128 stands for zero in the data rows.
The rows fall into hidden groups. Groups can overlap: rows of different groups may look alike. Groups are numbered from 0 in the order they first appear among the rows asked about.
The table:
[146  99 122 131 105 140 135 102 126 152 104 141 108 104 130 100 118 135
 112 125 125 113 100 108 104 133 124 108]
[136 152 101 115 111 137 121 160 185 125 103 144 115 108 151 128 127 140
 107 134 162 118  88  77  84 155 129  91]
[123 137  98 144 116 144 114 123 130 149 103 137 131 100 122 111 129 135
 113 122 115 116 107 116 100 137 142 121]
[127  91 124 111 148 137 149  85 117 112 117 117  91 114 155 122 100 116
 127 100 137 138 119 122 139 139 118  94]
[161 121 121 129  98 108 119 137 112 147 114 146 137 114  97 100 139 153
 114 131 129 113 122 125  88 176 134 128]
[144  53 104 178 127  58  60 178 149 152  80 182 168  87 118  98 177 168
  71 163 152  74 138  69  81 198 184 162]
[120 149 174  85 114 156 167 102 115 102 145  84 101 171 166 153  84  97
 153  78  59 159 162 163 151  82 104 126]
[106 172 171  68 195 176 175 109 156  80 178  70  89 180 170 218  85  83
 163  81  73 182 167 167 172  69  96 116]
[174 158 180 114 111 134 176 118 118 101 184  98 150 189 115 162  99  89
 159 102  77 185 170 174 164  98  90 142]
[122 114 175  86 105 167 170  63  94 115 127  95  90 167 179 147  75  92
 153  86  77 158 173 164 160  99  90 123]
[ 97 110 107 122 127 112 109 128  98 134 103 139 123 123  97  89 154 144
 119 142 132 114 115 124 105 180 138 113]
[103 182 110 110 164 111 121 183 198  91 131 126 107  98 144 139 136 121
 133 137 163 127  85  79  95 151 137  85]
[ 62 131 134 100 122 143 159 104 115  98 150 107  98 151 155 136  89  94
 158  89 117 156 146 130 149 117  96 118]
[148  65 124 181  98  89  72 154 121 169  77 184 163  89  89  84 165 177
  85 167 134  83 125  99 110 177 166 152]
[131 145 119 122 101 144 135 141 155 126 127 138 130 118 151 141 130 134
 119 116 143 116  95 116  95 133 141 105]
[117 163 107  97 199 128 125 182 206  94 130 129  93 103 157 149 139 137
 109 129 159 130  78  80  81 156 140  84]
[152  65 182 138  68 130 114 116  55 153 115 141 131 124 115  93 122 140
 131 119 117 109 116 139 120 133 121 127]
[111 115  93 141 163 119 110 152 151 128 122 144 118 102 109 107 146 142
 106 142 157 120 102 113 107 161 141 126]
[155  64  68 204 150  50  66 174 186 165  80 185 183  85 104  85 196 178
  70 184 160  82 142  80 109 173 195 178]
[142  99  71 198  97  75  63 187 151 178  98 193 186 109  80  89 193 186
  87 194 180  87 147 109  99 170 180 176]
[112 155 138  96 137 169 165  93  57  87 148  95  96 154 143 159  92  98
 173 102  94 163 139 154 172 102  96  99]
[162 154 135 142 164 138 128 131 146 117 170 121 171 140  82 142 162 148
 114 161 159 137 141 163 159  70 119 168]
[124 138 136 111 137 164 162  95  54  99 139  92 105 140 148 140 103  92
 176  97  85 166 134 144 164 113  96  95]
[ 82 163 137  89 152 154 132 138 174 101 119 117  88 105 163 140 108 117
 118 110 127 121  84  94  87 147 131  69]
[119  47 129 202  92  56  80 159 104 196  81 188 195 102  67  92 166 172
  92 178 141  86 181 112 138 184 191 191]
[157  96 161 141  76 116 122 118  63 165 111 140 140 131 106 105 130 135
 142 132 109 110 152 148 132 116 122 145]
[122 133 115  99 136 162 133 119 162 120 119 126  88 122 150 125 116 113
 114 115 139 124  91 100 105 133 130  96]
[106 176 105 115 171 128 122 191 207  85 132 140 104 109 143 143 128 131
 122 140 171 119  76  71  90 151 145  90]
[ 85 158 168  93 109 142 177  83  97  84 181  85 100 192 169 176  75  72
 188  87  78 196 187 180 187 101  72 123]
[145 157 127  83 205 150 139 151 188  98 130 110 102 119 163 155 115 124
 109 120 157 133  86 104 102 121 128  91]
[ 93 178 118 104 179 151 146 138 191  97 139 117  84 121 161 163 114 120
 121 110 138 135  87  98 101 135 131  80]
[140 138 104 123 165 121 127 108 112 126 121 127 112 112 126 116 129 127
 133 122 120 123 105 131 124 128 119 110]
[141 124 142 121 137 153 127 132 138 128 114 127 130 127 129 107 140 153
 121 127 146 108 117 124 123 103 137 142]
[117 113 176 134  78 124 119 129 106 166 106 150 137 112 123 100 132 131
 132 134 141 108 113 121 106 148 134 115]
[ 75 156 156  76 147 164 196  82 126  62 194  78  84 204 187 203  69  61
 193  79 111 199 187 176 207 108  70 148]
[184 131 176 164  96  90 120 102  99 165 164 136 182 155  60 107 150 149
 136 154 150 128 167 189 163  93 112 200]
[147 176 153 107 165 166 162  92 106  60 191  76 140 168 142 180  99  87
 172  94  74 190 142 194 181  59  69 114]
[104 118 129 128 103 150 136 135  93 161  89 139 124 107 143 107 124 133
 133 133 135  97 114 106 122 134 145 111]
[212 110 183 151  89 110 143 102 109 164 180 125 177 145  65 115 125 129
 136 129 130 143 171 185 136  91 106 201]
[ 83  81  74 178 109  86  82 186 169 178  80 176 177 106 106 104 198 181
  99 183 167  81 148  85  85 173 181 158]
[161 176 130 127 136 123 137 106 118 104 171 114 128 127 114 131 111 104
 158 111  78 153 102 143 121 102 101 118]
[147  94  80 194 106  74  74 184 156 185  93 183 186  98  77  93 185 184
  79 193 180  78 144 102 103 176 186 165]
[164 145 128 144 166 130 126 132 140 128 156 111 173 136  80 139 150 145
 121 167 156 143 134 163 163  71 122 177]
[138  81 114 181  84  75  89 152 132 176  87 177 181  95  90  98 176 174
  93 171 139  86 152 107 125 166 178 159]
[141  68 104 178  82  77  75 147 113 174  76 185 175  96  90  80 175 173
  77 158 127  82 133 107 111 179 175 156]
[110 175 171  77 195 180 175  99 128  59 208  72 102 197 171 216  82  73
 181  85  87 217 157 194 205  69  81 133]
[ 89 170 150  79 143 172 157 111 110  94 166  87  93 167 150 193  94  88
 173  94  74 173 123 147 163 112 103  90]
[163  84 166 166  45  70  98 127  86 179 136 172 180 139  54  81 155 141
 131 147 113 104 154 138 110 151 142 175]
[105 141 169  71 185 165 185  86 130  76 172  76  76 197 173 196  89  70
 170  85 105 188 182 186 199  98  87 135]
[137 127 153 130 107 105 116 150 126 145 127 133 130 125 112 125 127 123
 136 140 153 120 137 113 129 145 142 128]
[140 124 119 128 104 134 126 165 145 138 103 141 114 108 144 107 127 133
 113 131 119 110 111  84  89 154 151  99]
[138  82 119 172 140  68  90 136  99 163 111 155 159 114  70  99 165 167
 109 163 144 100 166 121 148 162 165 176]
[145 146 129 100 132 148 147 111 120 121 124 116 103 136 147 137 110 124
 137 124  88 132 110 130 125 126 115  95]
[127 161 121 108 194 133 128 142 184  98 124 114  86 112 156 152 114 117
 111 116 147 132  82  99 108 128 122  86]
[124 172 127  94 133 155 146  89 122  97 164 106  91 134 164 151  90  86
 165  95  86 156 125 138 152 100  97 116]
[101 109 107 116 121 104 119 139  98 134  95 144 132 121  97  92 142 137
 121 141 137 116 105 119 100 184 142 111]
[ 83 151  95 110 144 151 141 122 178  99 156 114  89 129 154 141 108 106
 122 100 151 149  95 120 105 138 122 105]
[128 206 142 100 196 145 138  93 149  63 183  96 108 143 125 173 114  99
 154 110 116 166  64 155 160  63  81 115]
[113 121  88 138 149 111 113 145 138 140 122 145 127 105  99 103 146 146
 112 145 143 119 111 120 105 166 143 135]
[178 108 188 150  98 107 134 104  78 157 187 125 197 150  45 104 130 121
 149 134 131 147 187 207 147 106 111 212]
[ 73 141 124 115 119 139 138 124 107 101 127 105 112 138 147 133 110 116
 147 108 107 131 115 115 113 134 119 105]
[142 119 165  91 118 182 171  88  67  98 163  78 113 171 154 149  84  88
 174  88  77 171 186 180 177  79  91 139]
[178 131 126 153 134 100 114 153 131 145 145 144 170 129  86 117 156 160
 112 174 171 129 159 130 133 113 133 183]
[151  59  53 200 155  36  54 188 189 167  80 196 199  84 103 100 204 187
  53 185 163  77 152  59  89 187 197 178]
[144 117 133 156  69 136 119 141  95 159 117 135 157 132 119 110 144 143
 149 140 151 114 132 146 154 101 132 148]
[107 102  94 160 127 114 104 129 113 178  95 152 141 100 118 111 153 143
 103 142 123 104 140 103 111 139 147 146]
[120 153  97 128 152 135 124 109 187 123 118 124 113 112 151 130 130 131
 104 118 146 124  85 126 111  97 132 113]
[104 117 127 103 101 148 127 126 109 125 102 118 103 121 142 105 116 117
 131 111 117 116 105 110 104 145 126 102]
[137  89  68 199 103  63  65 185 152 176  96 183 189 113  84  87 184 180
  82 196 179  82 148 103  99 173 186 170]
[161 145 102 141 116 131 113 136 124 154 100 138 118 119 137 104 138 144
 108 146 109 104  92 118  95 125 135 101]
[139 127 109 121 147 142 127 138 146 120 126 119 139 121 132 125 132 144
 123 139 172 130 140 117 140 111 129 142]
[110 153  99 113 160 149 143 124 188  93 145 114  81 115 156 139 123 114
 130 108 169 135  94 117 105 153 120 103]
[ 83 135 118 121 115 123 135 128  97 110 130 119 106 129 146 116 109 109
 150 114 118 138 122 124 123 125 116 105]
[ 56 181 176  85 158 167 186  74 119  55 202  74  98 197 176 203  79  65
 202  84  91 202 182 206 215  69  70 157]
[185 132 124 154 132 101 113 156 136 155 138 141 177 126  81 131 152 148
 110 169 170 120 156 144 129  94 135 187]
[145 117 139 149  81 142 126 141  91 160 112 142 162 132 114 111 145 145
 144 145 153 115 140 154 143  97 143 143]
[111 111  69 172 140  95  83 141 173 173  76 173 160  93 108  92 180 177
  66 164 138  69 107  99  87 140 173 130]
[151 217 140 102 193 139 143  92 169  64 182  94 108 132 134 170 122 102
 150 108 120 164  65 153 151  60  92 114]
[ 93  96  78 170 145 106  83 172 170 171  84 159 168  92  99 104 187 181
  84 182 192  83 128 100  99 139 176 160]
[132 145 109 143 118 111 115 143 147 139 116 140 139 116 110 118 149 147
 103 154 152 114  98 126 122 120 139 117]
[115 171 118 111 185 123 128 184 213 101 123 129 100 110 157 144 123 128
 101 125 165 129  78  76  79 133 135  85]
[142 137 120 126 155 144 129 141 150 120 132 117 145 115 133 131 136 136
 124 138 170 135 142 129 134 105 122 149]
[ 81  80 107 147 119  94  99 160 105 165  69 152 151  93 105  99 164 157
 104 155 146  85 116 103  89 208 169 127]
[157  98 180 118  83 148 127 127 118 127 120 139 128 133 125  96 131 132
 118 126 150 125  94 132 108 154 115 115]
[ 86 100 136 121 116 140 138 120  92 131 110 123  87 113 151 129 104 119
 145 119 126 127 124 102 123 142 121 101]
[ 80 133 123 122 120 122 133 128 101 115 121 114 100 129 150 127 106 104
 145 103 111 135 115 113 120 137 118  95]
[133 156 153  95 126 159 168  96  96  68 181  71 128 175 163 172  83  77
 201  84  69 189 168 181 188  78  81 131]
[143 159 174  97 132 178 172  85 100  84 182  83 130 198 151 183  87  77
 175  93  61 194 194 201 187  62  62 129]
[ 68 139 139  83 157 146 171  87  96  76 157  83  76 163 170 166  85  64
 182  87 112 173 161 152 181 124  86 118]
[132 139  98 108 148 149 142 138 173 116 134 117  85 110 152 135 118 128
 131 114 146 132  96 103 101 159 122 101]
[143 136 121 121 121 141 120 124 142 141  93 132 103 114 139 108 114 134
  91 118 109  97  81 105  95 126 131  88]
[153 112 135 151  82 132 125 149  88 155 116 147 162 141 113 117 138 138
 148 142 140 115 130 141 143 112 129 148]
[141 119 144 122 138 165 134 131 132 135 113 123 125 117 136 109 129 149
 116 129 134 113 118 126 124 107 131 132]
[142 124 102 146 104 132 113 139 137 158  94 142 123  91 143 106 128 137
  95 126 115  98 109  81  87 139 150 109]
[136 147  89 146 124 113 110 136 117 151  94 143 121 102 121 104 148 144
 116 149 123 102  97 122 101 127 141  96]
[158 122 162 116  89 127 155  83  97 111 160 100 118 165 147 145  93  94
 156  89  97 163 153 155 153 110  93 137]
[153  36 117 218 111  22  40 185 154 181  88 212 217 104  79  78 203 193
  78 203 178  78 170  93 125 190 202 220]
[109 118 132 124  94 158 133 124 104 154 100 131 117 109 136 103 129 134
 133 139 142 103 112 113 125 129 133 113]
[213  96 154 173  84  56 103 137 101 175 150 156 195 130  57  97 151 149
 123 160 109 120 179 132 132 152 141 195]
[105 136 118 110 128 155 139 124 141 122 126 121  91 123 141 120 114 123
 118 106 115 137 110  96 113 147 129  96]
[105 116 132 134 101 157 130 121  96 162  93 134 126 102 142 112 133 140
 139 128 145 105 102 119 123 126 135 104]
[136 166 157  90 130 166 179  78  99  69 181  66 117 170 165 179  82  74
 185  87  79 194 167 190 194  70  81 136]
[114 146 140  97 136 156 158  96  54  92 155 103 113 152 139 157  92  87
 172  99  89 162 137 157 169 106  95  94]
[123 115 168  94  83 163 166  68  87 116 146  99  93 178 188 154  83  80
 162  79  85 158 173 162 174 103  88 116]
[ 77 165 123  78 136 136 131 154 161 103 125 117  96 103 161 151 114 123
 120 108 123 125  88  89  91 158 135  84]
[130 139 111 140 119 112 123 156 135 141 114 129 131 118 118 125 154 157
 113 138 141 107  92 137 122 119 139 116]
[119 104 109 110 146 133 150  96 113 111 127 116  91 128 146 122 112 120
 136 103 146 131 110 122 136 130 126 104]
[144 117 141 124 132 159 126 121 126 130 110 127 130 123 133 113 136 143
 125 128 141 114 132 130 114  98 128 138]
[114 106  68 158 193  82  92 137 148 146 100 163 139  98 109 109 168 155
  72 156 127  91 118 115 103 149 168 138]
[160 156 139 114 117 157 149 151 194 121 130 122 109 112 158 143 109 123
 102 126 124 123  93  73  97 153 120  90]
[168  77 193 130  60 128 134 104  81 161 145 151 160 142  98  86 120 128
 124 122 116 127 140 163 109 124 104 150]
[147 150 100 149 134 107 116 143 181 136 141 150 142 115 102 117 142 135
 118 142 143 126 111 112  84 148 148 132]
[135 143 164  90 124 156 161 106 132 114 152  87 112 167 167 169  96 103
 132  81  72 152 160 159 151  74 107 119]
[137 152 109 145 158 102 108 113 139 139 129 135 130 117  99 119 154 149
  99 146 112 113  99 139 117 109 141 129]
[112 126  82 169 164  95  83 158 135 174  94 162 165 111  89 104 180 167
 101 195 222  91 127 148 136 124 165 180]
[148 148 150  96 149 169 170  83 105  72 172  72 128 179 163 187  88  80
 180  82  85 187 164 178 183  73  76 129]
[ 96 186 152  87 168 172 161  96 137  90 155 100  64 136 159 180  98  90
 165 100  87 145  87 123 136 110 110  80]
[146  76 109 184  92  89  89 161 135 184  87 174 175  96  93  88 148 166
  88 164 143  83 140  98 112 168 173 146]
[129 150 114 107 205 115 125 164 166 103 127 114  82 108 147 135 118 128
 111 134 139 129  97  81 100 149 126  85]
[ 99 154 179  87 121 149 176  85  94  92 179  84  91 189 158 176  67  73
 179  83  80 172 185 178 167 114  74 126]
[115  61 129 196 101  74  83 158 102 199  89 183 188  91  62  90 181 181
  98 181 157  74 164 115 137 185 181 193]
[110 120 137 126  95 155 129 117 102 159  93 130 115 102 135 108 133 139
 130 137 142 107 113 110 130 140 133 110]
[112 147 123 109 106 170 148 113  93 103 131 108 121 138 139 145 103 108
 160  99 115 147 114 131 143 116 124  94]
[152  67 100 171  79  95  97 134 114 177 100 175 160 106  97 103 166 165
  78 150 125  80 135 103 119 159 164 146]
[139 136 156  92 128 159 164  74 117  98 154  81  92 178 180 166  74  76
 160  90 112 169 167 162 181 114  88 130]
Some rows of the table again, each followed by its group:
[128 206 142 100 196 145 138  93 149  63 183  96 108 143 125 173 114  99
 154 110 116 166  64 155 160  63  81 115] --> 0
[151 217 140 102 193 139 143  92 169  64 182  94 108 132 134 170 122 102
 150 108 120 164  65 153 151  60  92 114] --> 0
[174 158 180 114 111 134 176 118 118 101 184  98 150 189 115 162  99  89
 159 102  77 185 170 174 164  98  90 142] --> 1
[144  53 104 178 127  58  60 178 149 152  80 182 168  87 118  98 177 168
  71 163 152  74 138  69  81 198 184 162] --> 2
[ 93 178 118 104 179 151 146 138 191  97 139 117  84 121 161 163 114 120
 121 110 138 135  87  98 101 135 131  80] --> 3
[157  96 161 141  76 116 122 118  63 165 111 140 140 131 106 105 130 135
 142 132 109 110 152 148 132 116 122 145] --> 4
[129 150 114 107 205 115 125 164 166 103 127 114  82 108 147 135 118 128
 111 134 139 129  97  81 100 149 126  85] --> 5
[162 154 135 142 164 138 128 131 146 117 170 121 171 140  82 142 162 148
 114 161 159 137 141 163 159  70 119 168] --> 6
[103 182 110 110 164 111 121 183 198  91 131 126 107  98 144 139 136 121
 133 137 163 127  85  79  95 151 137  85] --> 7
[111 115  93 141 163 119 110 152 151 128 122 144 118 102 109 107 146 142
 106 142 157 120 102 113 107 161 141 126] --> 3
[142 137 120 126 155 144 129 141 150 120 132 117 145 115 133 131 136 136
 124 138 170 135 142 129 134 105 122 149] --> 6
[161 145 102 141 116 131 113 136 124 154 100 138 118 119 137 104 138 144
 108 146 109 104  92 118  95 125 135 101] --> 0
[117 163 107  97 199 128 125 182 206  94 130 129  93 103 157 149 139 137
 109 129 159 130  78  80  81 156 140  84] --> 7
[123 115 168  94  83 163 166  68  87 116 146  99  93 178 188 154  83  80
 162  79  85 158 173 162 174 103  88 116] --> 8
[ 97 110 107 122 127 112 109 128  98 134 103 139 123 123  97  89 154 144
 119 142 132 114 115 124 105 180 138 113] --> 9
[ 83 135 118 121 115 123 135 128  97 110 130 119 106 129 146 116 109 109
 150 114 118 138 122 124 123 125 116 105] --> 10
[142 119 165  91 118 182 171  88  67  98 163  78 113 171 154 149  84  88
 174  88  77 171 186 180 177  79  91 139] --> 11
[ 68 139 139  83 157 146 171  87  96  76 157  83  76 163 170 166  85  64
 182  87 112 173 161 152 181 124  86 118] --> 10
[119 104 109 110 146 133 150  96 113 111 127 116  91 128 146 122 112 120
 136 103 146 131 110 122 136 130 126 104] --> 8
[138  81 114 181  84  75  89 152 132 176  87 177 181  95  90  98 176 174
  93 171 139  86 152 107 125 166 178 159] --> 4
[137 127 153 130 107 105 116 150 126 145 127 133 130 125 112 125 127 123
 136 140 153 120 137 113 129 145 142 128] --> 4
[135 143 164  90 124 156 161 106 132 114 152  87 112 167 167 169  96 103
 132  81  72 152 160 159 151  74 107 119] --> 1
[148  65 124 181  98  89  72 154 121 169  77 184 163  89  89  84 165 177
  85 167 134  83 125  99 110 177 166 152] --> 2
[105 116 132 134 101 157 130 121  96 162  93 134 126 102 142 112 133 140
 139 128 145 105 102 119 123 126 135 104] --> 11
[122 114 175  86 105 167 170  63  94 115 127  95  90 167 179 147  75  92
 153  86  77 158 173 164 160  99  90 123] --> 8
[141 124 142 121 137 153 127 132 138 128 114 127 130 127 129 107 140 153
 121 127 146 108 117 124 123 103 137 142] --> 6
[136 147  89 146 124 113 110 136 117 151  94 143 121 102 121 104 148 144
 116 149 123 102  97 122 101 127 141  96] --> 0
[136 166 157  90 130 166 179  78  99  69 181  66 117 170 165 179  82  74
 185  87  79 194 167 190 194  70  81 136] --> 11
[123 137  98 144 116 144 114 123 130 149 103 137 131 100 122 111 129 135
 113 122 115 116 107 116 100 137 142 121] --> 0
[ 86 100 136 121 116 140 138 120  92 131 110 123  87 113 151 129 104 119
 145 119 126 127 124 102 123 142 121 101] --> 10
[ 77 165 123  78 136 136 131 154 161 103 125 117  96 103 161 151 114 123
 120 108 123 125  88  89  91 158 135  84] --> 9
[153 112 135 151  82 132 125 149  88 155 116 147 162 141 113 117 138 138
 148 142 140 115 130 141 143 112 129 148] --> 11
[106 176 105 115 171 128 122 191 207  85 132 140 104 109 143 143 128 131
 122 140 171 119  76  71  90 151 145  90] --> 7
[137  89  68 199 103  63  65 185 152 176  96 183 189 113  84  87 184 180
  82 196 179  82 148 103  99 173 186 170] --> 3
[124 172 127  94 133 155 146  89 122  97 164 106  91 134 164 151  90  86
 165  95  86 156 125 138 152 100  97 116] --> 0
[ 82 163 137  89 152 154 132 138 174 101 119 117  88 105 163 140 108 117
 118 110 127 121  84  94  87 147 131  69] --> 9
[184 131 176 164  96  90 120 102  99 165 164 136 182 155  60 107 150 149
 136 154 150 128 167 189 163  93 112 200] --> 4
[163  84 166 166  45  70  98 127  86 179 136 172 180 139  54  81 155 141
 131 147 113 104 154 138 110 151 142 175] --> 2
[117 113 176 134  78 124 119 129 106 166 106 150 137 112 123 100 132 131
 132 134 141 108 113 121 106 148 134 115] --> 2
[131 145 119 122 101 144 135 141 155 126 127 138 130 118 151 141 130 134
 119 116 143 116  95 116  95 133 141 105] --> 1
[152  67 100 171  79  95  97 134 114 177 100 175 160 106  97 103 166 165
  78 150 125  80 135 103 119 159 164 146] --> 8
[130 139 111 140 119 112 123 156 135 141 114 129 131 118 118 125 154 157
 113 138 141 107  92 137 122 119 139 116] --> 1
[151  59  53 200 155  36  54 188 189 167  80 196 199  84 103 100 204 187
  53 185 163  77 152  59  89 187 197 178] --> 5
[ 62 131 134 100 122 143 159 104 115  98 150 107  98 151 155 136  89  94
 158  89 117 156 146 130 149 117  96 118] --> 10
[106 172 171  68 195 176 175 109 156  80 178  70  89 180 170 218  85  83
 163  81  73 182 167 167 172  69  96 116] --> 1
[107 102  94 160 127 114 104 129 113 178  95 152 141 100 118 111 153 143
 103 142 123 104 140 103 111 139 147 146] --> 0
[ 89 170 150  79 143 172 157 111 110  94 166  87  93 167 150 193  94  88
 173  94  74 173 123 147 163 112 103  90] --> 11
[143 136 121 121 121 141 120 124 142 141  93 132 103 114 139 108 114 134
  91 118 109  97  81 105  95 126 131  88] --> 5
[157  98 180 118  83 148 127 127 118 127 120 139 128 133 125  96 131 132
 118 126 150 125  94 132 108 154 115 115] --> 2
[213  96 154 173  84  56 103 137 101 175 150 156 195 130  57  97 151 149
 123 160 109 120 179 132 132 152 141 195] --> 4
[139 127 109 121 147 142 127 138 146 120 126 119 139 121 132 125 132 144
 123 139 172 130 140 117 140 111 129 142] --> 6
[120 149 174  85 114 156 167 102 115 102 145  84 101 171 166 153  84  97
 153  78  59 159 162 163 151  82 104 126] --> 1
[ 85 158 168  93 109 142 177  83  97  84 181  85 100 192 169 176  75  72
 188  87  78 196 187 180 187 101  72 123] --> 10
[101 109 107 116 121 104 119 139  98 134  95 144 132 121  97  92 142 137
 121 141 137 116 105 119 100 184 142 111] --> 9
[109 118 132 124  94 158 133 124 104 154 100 131 117 109 136 103 129 134
 133 139 142 103 112 113 125 129 133 113] --> 11
[ 73 141 124 115 119 139 138 124 107 101 127 105 112 138 147 133 110 116
 147 108 107 131 115 115 113 134 119 105] --> 10
[ 83 151  95 110 144 151 141 122 178  99 156 114  89 129 154 141 108 106
 122 100 151 149  95 120 105 138 122 105] --> 3
[120 153  97 128 152 135 124 109 187 123 118 124 113 112 151 130 130 131
 104 118 146 124  85 126 111  97 132 113] --> 5
[141 119 144 122 138 165 134 131 132 135 113 123 125 117 136 109 129 149
 116 129 134 113 118 126 124 107 131 132] --> 6
[110 153  99 113 160 149 143 124 188  93 145 114  81 115 156 139 123 114
 130 108 169 135  94 117 105 153 120 103] --> 3
[145 117 139 149  81 142 126 141  91 160 112 142 162 132 114 111 145 145
 144 145 153 115 140 154 143  97 143 143] --> 11
[122 133 115  99 136 162 133 119 162 120 119 126  88 122 150 125 116 113
 114 115 139 124  91 100 105 133 130  96] --> 3
[115 171 118 111 185 123 128 184 213 101 123 129 100 110 157 144 123 128
 101 125 165 129  78  76  79 133 135  85] --> 7
[105 141 169  71 185 165 185  86 130  76 172  76  76 197 173 196  89  70
 170  85 105 188 182 186 199  98  87 135] --> 8
[124 138 136 111 137 164 162  95  54  99 139  92 105 140 148 140 103  92
 176  97  85 166 134 144 164 113  96  95] --> 11
[ 93  96  78 170 145 106  83 172 170 171  84 159 168  92  99 104 187 181
  84 182 192  83 128 100  99 139 176 160] --> 6
[161 176 130 127 136 123 137 106 118 104 171 114 128 127 114 131 111 104
 158 111  78 153 102 143 121 102 101 118] --> 0
[141  68 104 178  82  77  75 147 113 174  76 185 175  96  90  80 175 173
  77 158 127  82 133 107 111 179 175 156] --> 2
[110 175 171  77 195 180 175  99 128  59 208  72 102 197 171 216  82  73
 181  85  87 217 157 194 205  69  81 133] --> 11
[144 117 141 124 132 159 126 121 126 130 110 127 130 123 133 113 136 143
 125 128 141 114 132 130 114  98 128 138] --> 6
[140 124 119 128 104 134 126 165 145 138 103 141 114 108 144 107 127 133
 113 131 119 110 111  84  89 154 151  99] --> 7
[212 110 183 151  89 110 143 102 109 164 180 125 177 145  65 115 125 129
 136 129 130 143 171 185 136  91 106 201] --> 4
[119  47 129 202  92  56  80 159 104 196  81 188 195 102  67  92 166 172
  92 178 141  86 181 112 138 184 191 191] --> 4
